Here are some points, each followed by its number:
array([ 0.00,  1.54, -0.14, -0.95, -0.56, -0.44, -0.42,  0.51, -0.94,  0.55,  0.48,  0.38,  0.67,  0.55, -0.62, -0.59]) 0
array([-0.61, -0.49, -0.19, -0.22, -0.68, -0.39,  0.08, -0.50,  0.77,  1.00, -0.54, -0.97, -0.55,  0.04,  1.29,  1.95]) 1
array([-0.73, -0.54,  0.44,  0.82, -0.84, -0.10,  1.52, -0.53,  0.78,  0.47, -0.43, -0.39, -0.35,  0.44, -0.14, -0.42]) 2
array([-0.60, -0.95, -0.46, -0.50, -0.32, -0.53,  0.62, -0.89,  5.25, -0.53, -0.88, -0.60, -0.86, -0.69, -0.11,  2.06]) 3
array([-0.14, -0.34, -1.05, -0.95,  0.81, -0.09, -1.16,  1.07, -1.14, -0.69,  1.05,  4.03,  1.36, -0.86, -1.04, -0.87]) 4
array([ 0.01, -0.37,  0.22, -0.13,  0.07, -0.66,  2.13, -0.67,  1.73, -0.37, -0.70, -0.68, -0.58,  0.19,  0.07, -0.26]) 5
array([-0.92, -0.76,  0.22, -0.24,  0.54, -0.86,  1.54, -0.78,  1.39, -0.18, -0.82, -0.25, -0.75, -0.15,  1.14,  0.86]) 6
array([-0.25, -0.60,  0.46, -0.60, -0.12, -0.38,  1.22, -0.51,  1.10,  0.21, -0.47,  0.20, -0.56,  0.67, -0.25, -0.13]) 7
array([ 1.14,  0.91, -0.26, -0.02, -1.07, -0.36,  0.82, -0.30,  0.27,  1.14, -0.23, -0.85, -0.60,  0.65, -0.56, -0.69]) 8
array([ 1.05,  0.03, -0.61,  0.04, -0.46, -0.71,  0.26, -0.37, -0.36,  0.31, -0.18, -0.73, -0.36,  0.46,  1.68, -0.04]) 9
array([-0.34, -0.24, -0.12, -0.21,  1.07, -0.07,  0.29, -0.37,  0.98, -0.58, -0.40,  1.29, -0.43, -0.42, -0.45, -0.02]) 10
array([-0.66,  0.15, -0.54, -0.58, -0.29, -0.62, -0.77,  0.58, -0.99, -0.44,  0.19,  3.71,  1.33, -0.53,  0.12, -0.67]) 11
array([-0.64,  0.48, -0.46,  0.03, -0.82,  0.33, -0.96,  0.99, -0.94, -0.36,  1.51, -0.17,  2.07, -0.66, -0.62,  0.22]) 12
array([-0.70,  0.16, -0.94,  0.01, -0.99,  0.96, -1.01,  1.41, -0.79, -0.04,  4.17, -0.62,  0.41, -0.47, -0.97, -0.58]) 13
array([-0.40, -0.33, -1.07,  1.98, -0.57, -0.28, -1.16, -0.52, -1.12, -1.08, -0.70, -1.22, -0.64, -1.08,  9.03, -0.83]) 14
array([-0.74, -0.63, -0.69,  0.30,  0.87, -0.90,  2.07, -0.70,  1.36,  0.51, -0.81, -0.92, -0.67,  0.88,  0.60, -0.53]) 15
array([-0.73,  0.37, -0.68, -0.84,  1.94, -0.40, -0.62,  0.36, -0.86,  0.55,  0.41,  0.98,  0.90,  0.34, -0.93, -0.80]) 16
array([-0.85, -0.67,  0.02,  0.39, -0.20, -0.02,  0.94, -0.35,  2.38, -0.39, -0.47,  0.63, -0.35, -0.20, -0.90,  0.05]) 17
array([-0.81, -0.67, -0.81, -0.66, -1.08, -0.90,  2.30, -0.42,  0.31,  1.63, -0.54, -0.17, -0.75,  3.90, -0.95, -0.38]) 18
array([ 0.48,  0.36,  0.46, -0.98,  1.82, -0.52,  0.28, -0.13, -0.62,  0.22, -0.39, -0.59, -0.19,  0.90, -0.54, -0.57]) 19
array([-0.64, -0.18,  2.28,  0.62, -0.23, -0.31,  0.02, -0.15, -0.24, -0.29, -0.22, -0.30, -0.07, -0.39,  0.21, -0.09]) 20
array([-0.71, -0.73,  0.23, -0.11, -0.67, -0.74,  2.49, -0.72,  1.75, -0.02, -0.49, -0.36, -0.70,  1.20, -0.41,  0.00]) 21
array([ 1.73,  0.99,  0.45, -0.32, -0.19,  0.62, -0.56,  0.05, -0.81,  0.27,  0.05, -0.52, -0.34,  0.05, -0.78, -0.69]) 22
array([ 3.15,  1.14, -0.96,  0.01, -1.08, -0.34, -0.74,  0.35, -1.05,  1.14,  0.24, -1.01, -0.41,  0.51, -0.33, -0.62]) 23
array([-0.67,  0.66, -1.12, -0.17, -0.72,  3.48, -1.23,  1.76, -1.22, -1.01,  0.94, -1.07,  2.47, -1.05, -0.23, -0.80]) 24
array([-0.55, -0.30,  2.06,  0.60, -0.96, -0.67, -0.46,  0.09, -0.57,  0.26,  0.41, -0.87,  0.39,  0.30, -0.35,  0.64]) 25
Which point above is nearest to each new point by angle, seen from the average point of the numbered points? Its number follows each.
array([ 0.19, -0.55,  0.26,  0.53, -0.42, -0.29,  0.01, -0.51, -0.16,  0.77, -0.57, -0.91, -0.65, -0.07,  3.11, -0.77]) 14
array([-0.67, -0.07, -0.02,  0.40,  1.36, -0.01,  0.02, -0.07, -0.11, -0.28, -0.21,  0.55,  0.00,  0.08, -0.20, -0.78]) 16
array([ 3.58,  2.79, -1.04, -0.85,  0.37,  0.55, -1.15,  0.49, -1.08, -0.92,  0.09, -0.88,  0.54, -1.04, -0.85, -0.59]) 22
array([-0.75, -0.61, -0.58,  2.16, -0.53, -0.29,  0.06, -0.15, -0.46,  0.21,  0.11, -0.64, -0.14,  0.89,  1.25, -0.53]) 14
array([ 0.13,  0.80, -0.96,  0.30,  0.31,  0.59, -0.47,  0.42, -0.58,  0.35,  0.22, -0.74,  0.60,  0.29, -0.23, -1.02]) 24
array([ 0.40,  0.39, -0.18,  0.07, -0.15, -0.51, -0.03,  0.48, -0.80,  0.59, -0.15, -0.59,  0.06,  1.36, -0.46, -0.49]) 23
array([-0.04,  0.16, -0.73, -0.71, -0.58,  3.84, -0.94,  0.93, -0.84, -0.58,  0.66, -0.51,  1.67, -0.75, -0.75, -0.82]) 24
array([-0.30, -0.49,  0.18, -0.66, -0.76, -0.65, -0.32, -0.64, -0.07, -0.80, -0.57, -0.77, -0.35, -0.84, -0.50,  7.51]) 1
array([ 1.24,  0.46, -1.03, -0.34, -0.78,  1.49, -1.06,  0.52, -0.98, -0.71,  0.30, -0.99, -0.07, -0.91,  3.70, -0.84]) 14
array([ 0.07, -0.12,  1.83, -0.69,  0.23,  0.33, -0.46, -0.17, -0.26, -0.77, -0.12,  0.26,  0.22, -0.73, -0.09,  0.49]) 20
array([-0.56,  0.80, -0.25, -0.25, -0.31,  0.97, -0.70,  0.37, -0.72, -0.47,  0.56,  0.77, -0.07, -0.62,  0.36,  0.12]) 24
array([ 1.66,  0.86, -1.03,  0.82, -1.05,  0.60, -0.14, -0.32, -0.61,  1.34, -0.22, -0.96, -0.64,  0.77,  0.02, -1.09]) 23
array([-0.31, -0.34,  2.55,  0.16,  0.29, -0.69, -0.69, -0.11, -0.41, -0.67, -0.23,  0.79,  0.22, -0.55,  0.66, -0.66]) 20
array([ 2.00, -0.21,  0.01, -0.56,  1.31, -0.42,  0.55, -0.42,  0.65, -0.48, -0.50, -0.60, -0.33, -0.26, -0.46, -0.27]) 19
array([-0.67, -0.58, -0.83, -0.54, -0.42, -0.50,  0.45,  0.01,  0.16,  1.42, -0.07,  1.03, -0.07,  0.36, -0.38,  0.61]) 18
array([-0.51, -0.09, -0.32,  0.51, -0.57,  0.09, -0.59,  0.50, -0.41, -0.09,  2.20, -0.38,  0.31, -0.26, -0.85,  0.45]) 13
array([-0.31,  0.42, -0.53,  1.20, -0.86,  1.50, -0.65,  0.67, -0.94,  0.39,  0.30, -0.52,  0.43, -0.09, -0.16, -0.86]) 24
array([-0.38,  0.15, -0.82,  0.47, -0.10,  2.39, -0.77,  0.77, -0.45, -0.53,  0.37, -0.95,  0.57, -0.56,  0.58, -0.75]) 24
array([ 0.73,  0.04, -0.82, -0.85,  1.76,  2.69, -1.15,  0.08, -0.62, -1.10, -0.21, -0.22,  0.64, -1.14, -0.76,  0.93]) 24
array([-0.34, -0.06, -0.30,  2.63, -0.16,  0.54, -1.20,  0.20, -1.01, -1.07, -0.14, -1.18,  0.14, -1.10,  3.45, -0.42]) 14
array([-0.74, -0.57,  0.39,  1.94, -0.38, -0.01, -0.30, -0.18,  1.82, -0.20,  0.15, -0.44, -0.24, -0.45,  0.06, -0.85]) 17
array([-0.30,  0.57,  0.11, -0.13, -0.16, -0.32, -0.51,  0.18, -0.57, -0.41, -0.01, -0.51,  0.15, -0.54,  2.91, -0.46]) 14
array([ 4.95,  1.22, -0.61,  0.37, -0.68, -0.38, -0.43, -0.55, -0.29, -0.40, -0.39, -1.06, -0.45, -0.30, -0.26, -0.73]) 23
array([-0.49, -0.23, -0.28,  1.14, -0.94,  0.74, -0.55,  0.54, -0.30,  0.99,  1.02, -0.82, -0.24,  0.22, -0.51, -0.28]) 13
array([-0.86, -0.38, -0.57, -0.45,  1.30, -0.41,  0.15, -0.01, -0.23,  0.05, -0.14,  2.54,  0.00,  0.22, -0.78, -0.45]) 4
array([-0.43, -0.30, -0.42,  0.55,  1.92, -0.02, -0.70, -0.33, -0.14, -0.93, -0.44, -0.99, -0.36, -0.87,  2.25,  1.21]) 14
array([-0.44,  1.49, -0.26, -0.75, -0.66, -0.41, -0.52,  1.45, -0.97,  0.79,  0.40,  0.27,  0.33,  0.71, -0.84, -0.58]) 0
array([ 0.23, -0.39,  0.97, -0.82, -0.76,  0.21, -0.26, -0.36,  1.49, -0.92, -0.40,  0.61, -0.12, -0.83, -0.80,  2.14]) 3
array([-0.23, -0.52, -0.59,  0.76, -0.77, -0.25, -0.24, -0.35, -0.45,  0.68, -0.38, -0.79, -0.41,  0.67,  3.79, -0.91]) 14
array([-0.98, -0.87, -0.56,  2.06, -0.26, -1.02,  0.85, -0.78,  0.33,  0.14, -0.81,  0.61, -0.81,  0.96,  2.11, -0.98]) 14
array([-0.50, -0.28, -0.49,  0.10, -1.00, -0.66,  0.58, -0.08, -0.14,  0.77,  0.26, -0.13,  0.33,  1.85, -0.14, -0.45]) 18
array([-0.06, -0.08,  0.03,  0.30, -0.51, -0.29, -0.32, -0.07, -0.41, -0.19, -0.14,  0.11,  0.44, -0.20,  1.77, -0.37]) 14
array([-0.10, -0.47, -0.45, -0.64,  0.76, -0.72,  1.92, -0.71,  1.18,  0.38, -0.74,  0.32, -0.78,  0.77, -0.58, -0.15]) 7
array([-0.62, -0.42,  0.09, -0.38,  0.54, -0.43, -0.13, -0.39, -0.04, -0.22, -0.18,  3.25, -0.41, -0.08, -0.02, -0.57]) 11
array([-0.60, -0.31, -0.46, -0.03,  0.15, -0.30,  0.86, -0.57, -0.45,  1.37, -0.47, -0.77, -0.40,  2.52,  0.29, -0.84]) 18
array([-0.49,  0.07, -0.65, -0.20, -0.59,  1.38, -0.44,  0.43, -0.29,  0.88, -0.04, -0.62, -0.40,  0.12,  0.99, -0.16]) 24
array([-0.53, -0.50, -0.66,  1.20,  0.41, -0.81,  0.09, -0.12,  0.37,  0.26,  0.17, -0.44,  0.02,  0.56,  0.41, -0.44]) 15
array([-0.51,  0.41,  0.41,  0.51,  0.06, -0.51, -0.46,  0.59, -0.96,  0.09,  0.28, -0.97,  0.14, -0.24,  1.99, -0.82]) 14
array([-0.92, -0.63,  1.82, -0.19, -0.81, -0.93,  0.15, -0.40, -0.23,  1.44, -0.10,  0.20, -0.23,  1.90, -0.09, -0.98]) 18
array([-0.79, -0.26,  0.66, -0.47, -0.61, -0.44, -0.02, -0.06, -0.71,  0.53, -0.25,  2.03, -0.16,  0.60, -0.32,  0.27]) 11
array([-0.65, -0.68,  0.15, -0.55, -0.66, -0.66, -0.32, -0.32,  0.24, -0.53, -0.04, -0.27, -0.55, -0.31, -0.82,  5.97]) 1
array([ 0.03,  0.07, -0.79, -0.34,  1.23,  3.07, -0.81,  0.25, -0.72, -0.79,  0.15,  0.54,  0.43, -0.76, -0.73, -0.82]) 24
array([-0.10,  0.13, -0.18,  1.18,  0.20, -0.42, -0.12,  0.03, -0.23,  0.38, -0.22, -0.20, -0.25,  0.74, -0.39, -0.55]) 23
array([-0.32,  0.15,  1.05, -0.21,  0.71,  0.52, -0.99,  0.38, -0.78, -0.90,  0.39, -0.65,  0.27, -0.86,  1.62, -0.39]) 14
array([-0.27,  0.59, -0.63, -0.91,  0.46,  1.40, -0.59,  0.27, -0.64, -0.09,  0.29, -0.10,  0.50, -0.32, -0.55,  0.59]) 24
array([-0.81, -0.87,  0.10, -0.73,  3.06, -0.69, -0.49, -0.75,  1.49, -0.96, -0.77,  2.28, -0.68, -0.88, -0.71,  1.42]) 10
array([-0.55, -0.40,  1.08, -0.65,  2.13, -0.18, -0.56, -0.33,  0.32, -0.68, -0.51,  2.33, -0.08, -0.79, -0.58, -0.55]) 10
array([-0.42, -0.33,  0.13, -0.59,  1.41, -0.04, -0.56,  0.22, -0.61, -0.24, -0.08,  2.54, -0.03, -0.10, -0.38, -0.93]) 4
array([-0.30, -0.68,  3.78, -0.17, -0.99, -0.76,  0.85, -0.60,  0.52, -0.12, -0.64, -0.24, -0.46,  0.20, -0.16, -0.25]) 20
array([ 0.66,  1.81, -0.69, -0.69,  0.49,  1.46, -0.80,  0.56, -0.80, -0.65,  0.32, -0.77,  0.50, -0.68, -0.52, -0.19]) 24
array([ 0.17, -0.04, -0.72, -0.84,  0.52,  0.13, -0.09,  0.27, -0.55,  0.33, -0.08,  1.74,  0.11,  0.05, -0.74, -0.25]) 4
array([-0.70,  1.72, -1.08, -1.00, -0.93, -0.53, -1.25,  3.51, -1.25, -0.98,  2.20, -0.66,  3.28, -1.05, -1.10, -0.17]) 12
array([-0.99, -0.37, -0.90,  0.78, -1.02, -0.31,  0.23, -0.12, -0.48,  3.37,  0.04, -0.56, -0.04,  1.55, -0.09, -1.07]) 18
array([-0.52,  0.36, -0.99,  0.64, -0.17,  0.69, -0.75,  0.37, -1.00,  0.48,  0.85, -0.87,  0.84, -0.19,  1.04, -0.79]) 24
array([-0.40,  0.17, -0.76,  1.33, -0.95, -0.10, -0.43,  0.41, -0.63,  0.33,  0.29, -0.75, -0.14,  0.39,  2.04, -0.80]) 14
array([-0.91, -0.69, -0.59,  0.31, -0.51, -0.57,  0.44, -0.49, -0.17,  0.70, -0.39, -0.25, -0.57,  0.22,  4.02, -0.55]) 14
